In the rows, 128 means zero.
Turns, then the turns between two rows, first turn first; the first pair answered:
K_861:
[131 124 131 135 138 146 133 130 126 119 129 118 166 143 147 125 155 116
 122 148 134 166 130 155 107 106] -> [136 128 129 138 138 146 122 129 123 126 127 132 171 148 141 124 160 109
 124 141 137 162 129 161 113 103]
[128  91 120  96 121 107 182 159 119 117 115 117 133 148 125 118 140 145
  99 135 121 145 133 167 102 152] -> [167 130 117 110 149 146 148 106  86 130 123  78 128 110 135 126 135 128
 100 136 150 173 137 137 110 136]
[157 156 129 125 132 120 169 133 122 131 122  91 117 109 158 121 118 130
 107 163 145 148 150  82 111 128] -> [159 155 103 149 126 132 102 113 111 159 135 154 117 124 128 151 120  91
 124 122 187 134 144 115 140 113]
[121 149 169 142 119  86 120 133 141 100 168 127 132 123 150 124 156 152
 102 139 134 106 139  83  92 131] -> [131 159 157 153 129  98  93 108 130 114 175 142 134 111 145 135 158 136
 113 128 155 115 140  77  95 120]
K_830:
[114 107 127 130 152 137 137 136 125  98  92 171 158 167 103 200 131 111
 150 123 144 153 148 197 137 104] -> [145 122 144 124 170 151 156 111 109  90  83 125 157 144 120 192 131 119
 140 136 142 188 163 180 120  96]
[136  99 153  82  86  85 170 160 103 133 110 126 112 127 128 105 147 137
 120  92  84 112 133 151 122 141] -> [136  96 151  85  93  86 176 158 102 135 106 127 116 129 128 109 152 137
 121  98  83 123 134 152 124 137]
[145 105 118 102  68 123  73 146 110 171 173 207 115 118 119 147 139  92
 158  93 121  74 141 102 186  95] -> [130  70 100  87  83 130  85 174 132 155 161 222 141 139 101 161 166  86
 140 104 142 105 144 171 165  94]
K_763:
[140 124 160 110 101 107 139 128 122 126 127 137 129 152 134 110 124 139
 124 114 100 131 137 135 128 119] -> [141 121 159 111  96 108 140 133 122 124 123 140 124 155 127 112 125 141
 124 113 100 124 134 133 128 122]
[117  82 111 136 118 123  98 146 120 158 117 159 133 133 111 143 161  92
 113 113 160 143 125 172 139 137] -> [110  78  99 131 115 125 106 154 125 159 115 154 129 124 118 137 160 100
 109 117 157 131 117 169 134 154]
[104 116 127 113 107 115 160 137 142 125 123 142 119 122 129 119 155 139
 164 115 107  89 103 144 145 171] -> [116 119 133  99 103 116 172 134 130 132 123 117 113 101 138 107 161 138
 156 118 105  94 105 132 138 175]
K_893:
[123 129 139 137 146 103 153 135 152 147 129 108 131 125 149 139  73 143
 110 157  93 151 149 115 141 126] -> [122 131 136 136 142 100 154 134 143 154 133 106 131 126 151 138  76 145
 104 159  96 153 150 107 143 127]
[113 123 143 111 124 124 152 136 137 104 107 121 128 168 138 134 130 137
 130 133 115 150 126 146 112 136] -> [129 128 142 103 125 134 154 124 118 114 104  97 118 147 145 127 128 136
 129 131 117 155 131 141 112 137]
[133 145  91 114  81 104 137  99  80 154 162 141 120 101 136  90 152 126
 117 101 100 125 121 140 156 109] -> [120 149  99 123  84  97 129 103  88 153 165 166 118 115 134 102 149 120
 122  98  97 119 120 138 162 103]
Then:
Between the rows of a pair lie 2 to 3 turns.
[128 144 144 115  47  76 161 146 117 141 120 112  87 112 159  94 126 161
 131 104  73 115 130  87 142 164] -> [120 141 129 127  48  80 143 151 126 147 126 136  81 110 148  98 124 158
 141 102  86  96 113  87 156 169]	K_861, K_830, K_861
[ 93 144  93 150 106 117  77 163 157 146 153 172 114 109 105 122 117 148
 142 130 142  51 102 122 150 150] -> [111 182 113 167 135 134  78 129 150 131 164 132 118  96 124 128  97 156
 139 155 143  73 110  70 142 133]	K_861, K_861, K_893
[128  99  82 137 151 152 146 148 130  85 108  64 102  67 129 105 121 114
  93 148 154 110 128 162  82 142] -> [135 129  96 148 139 141 140 129 120 106 123  66  77  50 142  91  97 118
 110 128 139  72 119  96 112 143]	K_830, K_830
[129  94 138 106 100 112 120 140 149 153 152 141 141 150 123 157 145 132
 122 112  92 120 136 148 156 101] -> [135  98 132 109 104 123 109 130 143 155 158 145 140 145 119 161 141 125
 126 107  99 123 136 144 160  92]	K_861, K_861, K_861
[ 74  93 121 116 109  80 183 215 171 112  98 130 118 151 133 110 152 171
 115 158 102  98 114 146 108 178] -> [134 135 108 166 132 133  52 124 122 166 133 207 118 156  93 163 152  82
 143  88 187 137 129 159 160 103]	K_861, K_763, K_861
[137 131 140  70 154 118 146  95 106 149 108  99 101 137 163 133 131 129
  89 124 129 152 152 103 107 120] -> [116  98 135  67 137  98 153 121 122 145 107 143 103 166 146 143 149 131
  90 107 124 141 152 144 104 127]	K_861, K_861, K_830
[153 193 150 152 176 165 126  76  94 116 126 104 127 114 124 139 153 100
 107 133 135 193 160 132 136 109] -> [159 169 158 139 157 155 140  90  91 107 121 124 135 133 112 142 166  94
 106 119 127 204 162 161 129 104]	K_861, K_830, K_830
[ 89 150 138 142  98 116 129 140 138 140 151 145 103 148 109  99  95 183
 158 125  87  98 125 122 137 134] -> [ 89 158 132 146 104 129 120 132 138 139 160 143 103 133 113 100  85 179
 158 134 102  90 115 112 135 136]	K_861, K_830
[102 136 148 144  90  90  64 113 131 188 164 169  90 122 131 118 128 146
 155  53 134  69  81  93 182 150] -> [103 108 170 100 149 113 181 142 163 107 128  42 142 116 168 105 147 196
  92 158 118 166  99 137  79 177]	K_893, K_830, K_861
[174 139 178 105  95 118 118 101  92 151 158 139 116 148 121 103 133 133
 166  79 107 121 137 102 135 107] -> [158 133 184  89  99 110 163 121 109 120 142 108 126 147 139  93 134 159
 149 110  89 128 138 104 113 121]	K_861, K_830, K_861
[157 148  96 168 189 153 127 128 142 145 158  97 146 135 145 167 139 159
 143 130 155 100 124 116 109 170] -> [138 119  97 157 186 141 143 155 154 130 143 116 158 161 136 169 149 168
 139 132 149 109 127 151  99 173]	K_861, K_830, K_861
[104 142 178 157 131 107 145 132 166  83 112 151 145 166 146 122 118 179
 130 162  83 129 144  74 135 119] -> [109 165 163 183 140 124  94 104 156 109 133 161 131 145 139 124 107 154
 144 148 106 113 138  48 161 110]	K_830, K_861, K_830
[192 115 162 104 144 147 138  72 106 137 119 116 130 115 139 144 126 107
 121 126 138 185 160 161 122  89] -> [174 102 187 105 132 120 167  98 129 112 111 133 143 149 138 145 127 126
 126 131 112 182 171 168 113  88]	K_763, K_861, K_830
[109 114  87 109 141 151 131 148 149 134 133 152 148 124 105 145 119 136
 122 149 175 142  97 180 112 163] -> [134 141 112 103 151 155 166 129 134 125 135  88 146  94 133 123 102 160
 115 172 151 159 105 131 104 165]	K_861, K_830
[138 121  83  95 141 153 141 118 136 147 112  58 131  68 152 120 120 122
 123 156 154 140 119 120 112 147] -> [151 101  88 105 134 156 106 112 130 157 108 135 144 118 110 151 140  84
 126 108 173 163 138 182 124 115]	K_763, K_861, K_830
[172 135 125 157 150 158 147 110 118 110  78  84 149  91 100 121 143 102
  63 110 148 201 155 140 107 112] -> [145 125 120 178 102 128  91 130 125 139  93 192 124 124  72 131 138  82
 101  56 141 133 140 140 169 102]	K_830, K_861
[105 141  71 128 185 191 116 126 136 117 122  78 140 101 140 127 126 124
 113 174 179 142  88 145  92 164] -> [ 99 114  71 133 150 169  81 142 142 135 125 173 144 150  99 148 146  96
 131 126 184 135  96 200 115 137]	K_763, K_763, K_861
[124  62 157 102 132 121 124 128 122 109 110 120 126 193 126 129 146 145
 128 130 155 250 145 154  89  96] -> [161 104 171 108 141 128 112  83  93 124 121  84 104 162 146 109 121 140
 140 130 149 245 149  87 110  87]	K_861, K_830
[112 153 138 172 141 143  78  97 131 134 159 148 122 136 138 146  98 129
 158 139 135  94 126  75 149 128] -> [ 75 108 138 143 138 120 142 156 171  97 134 137 143 163 133 137 117 158
 139 176 111 106 128 128 106 152]	K_830, K_861, K_830
[109 104 132 156 147 156 125 138 159 124 100 170 167 162 125 153 132 121
 131 155 170 152 130 189 114 121] -> [132 110 134 158 149 159 110 119 130 138 100 169 165 155 128 154 135 104
 128 136 180 165 136 187 118 106]	K_830, K_893, K_861
[ 95 154 144 144 130  92 147 115 182  97 135 134 177 165 136 181  65 182
 112 162 121 127 120 125  97  69] -> [110 154 127 153 142 114 108  91 171 114 141 154 184 164 122 195  69 156
 115 145 152 146 118 146 102  54]	K_861, K_861, K_830
[ 92 144 132 166 165 123  64  97 160 129 144 190 134 141  86 127 119 110
 136 153 167 137 115 143 135 128] -> [ 78 114 149 143 162 109 124 133 183  97 125 159 150 157  98 120 132 143
 118 182 139 153 123 172  98 147]	K_830, K_861
[ 97 129 134 148 120 149 123 176 171 122 130 121 110 122 107 165  95 134
 137 158 134  92 119 127 133 156] -> [126 135 148 137 138 157 142 157 158 109 125  75 119 112 119 163  98 137
 123 180 140 138 130 123 111 148]	K_830, K_830, K_830
[119 158 121 106 129 135 196 153 133 100 132  77 144 141 128 105 130 144
  95 180 131 154 149 163  84 145] -> [122 191 107 158 123 150  86 113 116 140 165 170 136 163  94 141 116  90
 137 123 171 123 145 145 140  99]	K_830, K_861, K_893
[ 95  94 115  89  98  85 160 155 131 139 134 114  87 127 114  85 132 130
 120 113  81  85 116 149 118 154] -> [118 134 108 111 110 111 126 113 112 168 153  87  79  92 123  78 111 117
 134 114 100  79 112  95 140 146]	K_861, K_830
[102 129  81 104 125 138 146 155  82 127 100  70 133  35 149 107 108 131
 136 133 135 133 111 118 137 152] -> [ 74 114  68 110 110 126 133 179  98 134  99 125 132  59 129 118 111 127
 143 121 146 103  96 148 146 157]	K_830, K_830, K_830
[163 121 158 117 113 106 166 104 115 157 146 111  74  97 186 123 168 150
  88 128  76 138 148  65  83 156] -> [165 123 162 136 101  99 140 105 109 170 160 142  64 108 175 126 164 147
 103 104  74 115 146  54 107 146]	K_830, K_763
[ 78 119 123 128 127 136 124 169 172 111 138 163 148 158 113 137 132 135
 127 155 122 106 116 158 116 139] -> [108 123 132 105 149 149 155 156 154 100 128  98 152 129 135 128 138 143
 101 173 120 149 119 154  87 150]	K_830, K_763, K_763
[102 150 106 142 176 170 126 127 145 123 139 110 140 115 142 129 117 140
 128 176 135 120 112 107 113 147] -> [112 142 100 141 185 184 116 116 138 121 145 124 148 126 131 138 120 121
 121 162 152 143 120 133 109 135]	K_861, K_830, K_830
[159 148 118 136 147 157 111  89  98 148 134 105 126  97 142 130 114 111
 132 129 126 138 133  95 129 120] -> [103 109 118 122 109 103 145 164 147 132 124 149 125 140 136 123 117 144
 134 129  91  83 114 119 128 150]	K_830, K_830, K_861
[174 208 187 157 145 125 119  72  93 139 156  85 111 124 150 113  85 131
 156 133  86 126 150  39 143  95] -> [166 196 199 147 147 113 152  93 109 131 148  74 110 123 155 107  88 149
 151 151  67 127 151  38 136 106]	K_861, K_861, K_861
[100  84  78 122  87 149 139 144 120 150 101 106 139 124 108  66 109 165
  93 142  85 175 108 163  87 163] -> [135 108 106 127  97 156 136 116  90 151 105  84 135 112 114  69 103 161
  97 134  78 208 126 135  92 143]	K_830, K_763
[112 122 116  94 123 110 166 160 155  93 142 142 162 194 150 113 124 119
 132 163 151 125 118 163 115 107] -> [131 175 122 121 119 119 136 117 128 122 157 115 128 159 168  97  93 115
 154 157 142  89 105  72 151 104]	K_861, K_830, K_830
[123 118 137 121  78 117 145 143 140 129 145 102  96  80 123  83  78 145
 127 111  67  28 125  94 152 166] -> [130 110 132 123  60 115 113 142 124 144 153 150  89  99  99  96  90 119
 135  72  76  30 127 121 173 148]	K_763, K_861, K_861
[120 134 127 153 104 108 112 138 129 136 115 142 122 131 136 118 131 134
 150 125 121 111 106  95 152 131] -> [138 152 123 156 134 138 100 111 125 136 117 114 133 117 145 123 131 120
 138 144 145 139 112  94 137 128]	K_830, K_861, K_861
[135 132  94 147 122 137  80 108 111 166 120 137 119  87 119 106 153  98
 120  88 161 105  88 123 140 151] -> [129 110  96 137 148 150  92 118 132 131 110 137 153 118 115 122 171  98
 100 113 172 156 102 177 102 143]	K_893, K_830, K_830
[134 138 145 111  75  92 168 138  91 141 125 110 116  96 145 116 132 131
 161 121 101 117 152  77 163 131] -> [146 143 147 124  73 101 134 121  82 152 132 141 116 110 125 130 132 104
 173  98 119 126 163  92 172 115]	K_763, K_861
[135 137 161 139 161 145 133 124 132 102 130 124 151 152 119 156 138 124
 114 149 116 157 143 137 112 114] -> [114 122 164 136 130 119 138 142 146 104 127 154 140 173 113 147 133 137
 122 131  94 130 142 136 125 124]	K_830, K_861, K_861
[163 139  92 144 164 170  94  66  81 136 154 106 184 125 110 160 171 135
  65 168 170 166 125 145 119 110] -> [100  74  59 131 118 128 117 144 128 131 147 173 179 156  96 155 187 157
  75 159 151 105  99 194 128 145]	K_861, K_763
[108 106 146 121 110 105 140 154 134 120 139 162 125 177 118 146 148 129
 138 120  97 134 167 161 120 112] -> [131 136 149 117 138 130 161 124 115 112 138  71 119 130 152 133 133 137
 124 154 100 151 165 107 107 124]	K_763, K_861
[125  71 154 116  96 123 157 192 143 134 123 188 114 165 102 149 139 136
 110 117  80  97 131 143 158 121] -> [169 116 162 104 133 157 174 132 107 139 129  68 105  91 146 125 123 143
  91 154  87 125 127  73 137 131]	K_763, K_861
